The same turns and mirrors carry the whole set onto itself and the rows of a family onto each other. Which other rows belong to the same family as each row named below? List them in the order they appear above.
These 32 rows form 4 families of 8 rows each.
Bug: [-16 -13  16   9   4  -7  12   7 -23   4 -20 -28  -4]
nepob: [  8   4 -16 -12   0   8 -18  -5  12  -3  16   5  25]
Manob: [ -7 -11  11   9  19 -21  24   6 -15  -1 -11 -23  -6]
bav: [ -2  -9  16  20  16 -10   6   9 -18  14 -10 -27   5]
selo: [ 15 -11 -16 -21 -13   3   0 -13  11 -16   0  23   1]
nikid: [  4   2 -20 -17   2  -4   0 -11  12 -14  13  10  16]
gon: [ -9  -7  17   5   9  -3  24  -2  -8  -5 -20 -31 -13]
ris: [  0 -12  12   2 -10  -1  16  16 -23   6 -25 -30 -16]
bedi: [ -5 -11  15   6  -4   3   8  15 -24  10 -21 -28  -7]
foga: [ 21   3 -23 -28 -13  -1   4  -7  13 -16   6   8   2]
pipa: [ 28   0  -6 -24 -16   6 -13 -15  13 -13  -1   9   5]
Tad: [ 31   0 -13 -22 -17  19  -5  -5   6   6  -4  13   7]
sapu: [  4  -6  22  11  -1   8  10   8 -13   5 -26 -35  -8]
galip: [ 19   0  -6 -18  -7   7 -22 -19  15  -9   6   6  19]
lekip: [  9 -12 -11  -9  -9  13 -20 -14   7  -7   0  19  19]
Buvev: [-12  -8  22  17  11   5  12   2 -10   2 -18 -36  -4]
gukek: [ 29   4 -18 -18 -13  11 -17  -2   7  -6   6   4  11]
rigen: [ -7  -9  14   8  26   0   7   1  -9  15 -22 -28   4]
fevis: [ -6  -4 -12 -16   0   4   6 -22  12   0  10  21  17]
Ruzod: [ 11  -2  -9  -8  -1  18 -15 -15   7   9   5  14  22]
mifa: [  9  -2  -7 -18  -2  -1 -12 -25  16 -14   8  12  15]
kora: [ -7 -12   7   0  22 -12  29   0  -7   2 -24 -20 -11]
tevu: [ 16  -3 -22 -26 -13   2  16 -10  13  -5  -1  19  -1]
Fil: [ 22 -10 -15 -18 -19  14 -14  -8   9 -10  -5  19   8]
kaluz: [  0 -11 -15 -14  -7   0  -7 -19   9 -15   6  23  10]
lodak: [  5  -9  17   3   0   5  26   6  -9  -4 -26 -36 -20]
silur: [-14 -15   9   4  -2  -8  23   8 -20   1 -22 -26 -10]
gatud: [ 14 -10  15   6  11   7   4  13 -14  19 -32 -31  -3]
demu: [ 17 -12  11  -9   5  -4  25  10  -9   4 -34 -28 -21]
sego: [ 13  -9   9   1   2 -19  26  18 -17   1 -17 -25 -19]
kudel: [ 15  -4 -11 -28  -8  -2  -5 -21  17 -18   0  11   4]
dezo: [ 16  -8  16   8   3  -6   9  18 -19  10 -18 -33  -9]

Which other rows belong to the same family as lekip? selo, gon, sapu, Buvev, Fil, kaluz, lodak
Which other rows belong to the same family as pipa? Bug, ris, bedi, galip, mifa, silur, kudel
Which other rows belong to the same family as Tad? rigen, fevis, Ruzod, kora, tevu, gatud, demu

The same turns and mirrors carry the whole set onto itself and the rows of a family onto each other. Which other rows belong to the same family as each row named below? List them in the order they appear above.
These 32 rows form 4 families of 8 rows each.
tuva: [-16  31   8   2  16  27  -4   2  16  10 -29  10  -2  -7 -13 -18  16 -15
 -21  14]
Besod: [-45   6 -15   1   3  11  15 -17   9 -29  -1   7   5  13 -39  -8  -8   3
  -4  17]
gusog: [-22 -37 -16   3  25  -9   9  10  -5 -17  20 -19  11  -1  -6  -4 -18  16
 -10  24]
Tofor: [-13  32   3   1  12  15   6   3  11   3 -33   8  -2  -8 -15 -20  18 -22
 -28   8]
lubo: [-18  -1  -8   7  11  -1   8   0 -21 -25   7  27 -20  -3   6 -16  14  -8
 -16  11]
vefug: [  0   9 -22  11  11  29  26   2   2   1  15   1  16 -13 -15   5   9  18
 -21  25]
mafu: [ 11   8 -16  12  12  27  31  -7   0  14   5   4  12 -14  -6   1   3  12
 -23  21]
vamer: [-17 -37 -18  -5  15 -14  17   2  -9 -21  11 -16   7  -4 -11  -3 -24  15
  -9  20]
pada: [-17  38  10  -3  12  10   4  10   3   3 -27   9  -8  -7 -17 -21  11 -16
 -28  11]
Seko: [-44   7 -12   1   6  18  15 -17   6 -28  -6   8  19   9 -37 -13 -14  -8
  -3  11]
bofiv: [  3   8 -23  11  12  32  27  -6   1   8   9   2   8 -13  -3  11   2  11
 -24  22]
takel: [  9 -20   4   5  21  -5   0  29   8   9 -23 -14 -10 -18  10  -4  -4  -6
 -22  22]
Bef: [-12  30   5  -5   5  22   5  -6  12   6 -37  12  -6 -10 -17 -18   9 -17
 -19   9]
mave: [ -5  10 -25  13  11  27  18 -10   3   8  14   8  14 -13  -2   7   9  20
 -19  20]
lemal: [-38 -15  11 -12  19 -19 -14  10   5 -18 -28  -9  -4   2 -20 -32 -10 -10
  -4  13]
feput: [-15  -6  -5   0  14  -7  10  -1 -20 -17  17  21 -11  -3   7 -20  14 -15
 -10   5]
Fafu: [-47 -14   5 -13  18 -14 -19  11   7 -25 -24 -10  -7   3 -17 -21 -10 -12
  -6  14]
dotos: [  7 -13   0  -4  24  -5  -2  21   1  18 -13 -15 -14 -21  14  -8   6   8
 -25  23]
Lom: [ 11 -17   5  -1  25  -1  -4  26  -1  11 -22 -16  -4 -16  16  -2   5   0
 -18  20]
Buzib: [-44  10 -16   0   7  14  17 -23   7 -21   3   9  10   5 -39 -18 -13   2
 -11  14]
Resim: [-21   3  -9 -10  18 -10  12   3 -22 -15   9  25 -16  -2   6 -21  12 -10
 -16   9]
bodis: [-21 -39 -13  -3  20  -1   8   1  -5 -13  14 -14   8  -3  -8   0 -25  22
  -1  25]
vudiv: [-30 -17  14 -15  20 -15  -4  13   3 -18 -32 -15 -10   3 -22 -27 -17 -20
 -10  15]
zas: [-34 -15  11 -13  19 -17 -13   0   4 -12 -33  -8 -12   2  -8 -26 -17 -18
  -7   8]
Tozi: [-44  13 -16  -7   9  19  14 -26  -1 -20   5   8  16   6 -33 -17  -5   6
  -6  13]
tovo: [-14  -8  -3   8  12  25   1   1  28   4 -29 -32  22  -9 -29   0 -21  10
 -13  26]
bape: [-20   0  -6  -3  16  20   4   5  26   5 -36 -28  16  -8 -31   0 -23  15
 -19  28]
Dazu: [ 10 -13   4  -2  26   4  -2  20  -3  18 -17 -14   1 -24  17 -13   0  -4
 -24  16]
sop: [-15   1  -5  -9  12  19   0  -4  28  10 -34 -22  12  -2 -34   2 -22   9
 -19  31]
Lita: [-19 -45 -20   2  18   2  10  -6   4 -13   8 -15  13  -3  -6   1 -18  17
  -1  24]
rifi: [-21  -8  -6   8  18  -5  14   6 -22 -21  16  14  -7  -9  12 -23  15  -9
 -11   5]
Zag: [-18  -5  -2  -8  20  15   6   3  27  13 -25 -35  25  -8 -28  -4 -22   8
 -14  23]

Which other rows belong to the same family as rifi? mafu, pada, takel, Fafu, Tozi, sop, Lita
Which other rows belong to the same family as mave? Besod, gusog, Bef, Resim, vudiv, tovo, Dazu
Which other rows belong to the same family as bofiv? Tofor, lemal, feput, Lom, Buzib, bodis, bape

The same turns and mirrors carry the whole set onto itself and the rows of a family onto each other. Which other rows belong to the same family as each row named below? List them in the order they appear above.
These 25 rows form 5 families of 5 rows each.
Dob: [ 13  -4  10   7   0  29 -21  17  -7   2  -7  14  12  -6 -10 -26 -14]
netav: [  5   0 -16  11 -10   5   9 -18 -15  18  34 -12  21  23 -16 -14  -2]
Sunit: [ -2   4 -22   2 -20  -9   9 -30  -3  11  30 -14   8  27   7  12  12]
gafod: [ 12   3  10  12  -2  31 -11  27   6 -13   3  -3   7  31 -16   1 -16]
nek: [-11   8  -7  21  -9  -6   5 -19 -23  -1   2 -23   6 -14   9 -23 -22]
tapi: [ -2  17  -1  18 -17 -10  -2 -16  -8 -14   2 -33 -13   0  17  -2 -18]
fifer: [  0   7   7   1 -11  16 -11  12  14 -21  -3  -1 -12  34   6  28  -7]
kup: [-20  -9  -1   6   5  11  10 -16  -4  23   2  24  -6 -13   1   6  18]
sove: [ -7 -10   1   7   3  26  -5  19  -8   2   2  18  19  13 -17 -18 -21]
nefu: [ -6  -2 -23   5 -14  -5  12 -29 -13  17  31  -9  17  18  -5  -6   5]
fiv: [  9  19   6  27 -11  -4   1  -6  -8 -12   2 -40  -6   2   8 -11 -24]
torum: [-13  12  -7  13 -15 -13   4 -23 -17  -5   1 -25  -5 -10  21  -8 -18]
Zugu: [ 17   4  18  24  12  29   0  10   4  14   9   0 -11   3 -18   0  10]
Gokek: [ 28   9  14   5 -10  27 -26  22   8 -12  -8  -1  -5  11   1   0  -7]
gupe: [ 17   4 -10  15 -13   5   8 -10  -3   9  35 -23  11  34 -15  -3   3]
zeleb: [ -3  -7  11  18  12  24   9  -1  -9  25   8  15   2 -14 -18 -10  10]
kimol: [ 15   9 -13   9 -20   0   8 -21  -1   6  31 -22   3  35  -1  12   6]
zofon: [ 14   9  14  16  -2  20   1   2  16   4   1  -4 -27  10   1  26  18]
Sepu: [  3  11   0  32  -9  -1   3  -6 -15  -1   4 -31   7  -7  -1 -25 -25]
Rabab: [ -9   2   3   2  -1  10   7 -16  12  10   0  12 -24   0  12  26  25]
vupe: [-26  -3  -9 -17 -11   4  -6  -6   7  -9  -3  19  -8  21  18  24  -3]
nitu: [-32 -15 -13 -10  -2  11  -4  -4  -9   1  -1  29  13   6   2  -2 -13]
dul: [-13  -1  -8 -17 -18   6 -19  -8   3  -4 -11  22  -7  -6  28  10   4]
senir: [ 10  12   5  -8 -19  10 -23   4  13 -15 -12   1 -17   9  22  16   2]
vid: [-13  -9  -5  -5  -6  17 -17  -4 -10   6 -10  30   8 -14   8 -20  -6]

Which other rows belong to the same family as Dob? Gokek, dul, senir, vid
Which other rows belong to the same family as Zugu? kup, zeleb, zofon, Rabab
Which other rows belong to the same family as kimol? netav, Sunit, nefu, gupe

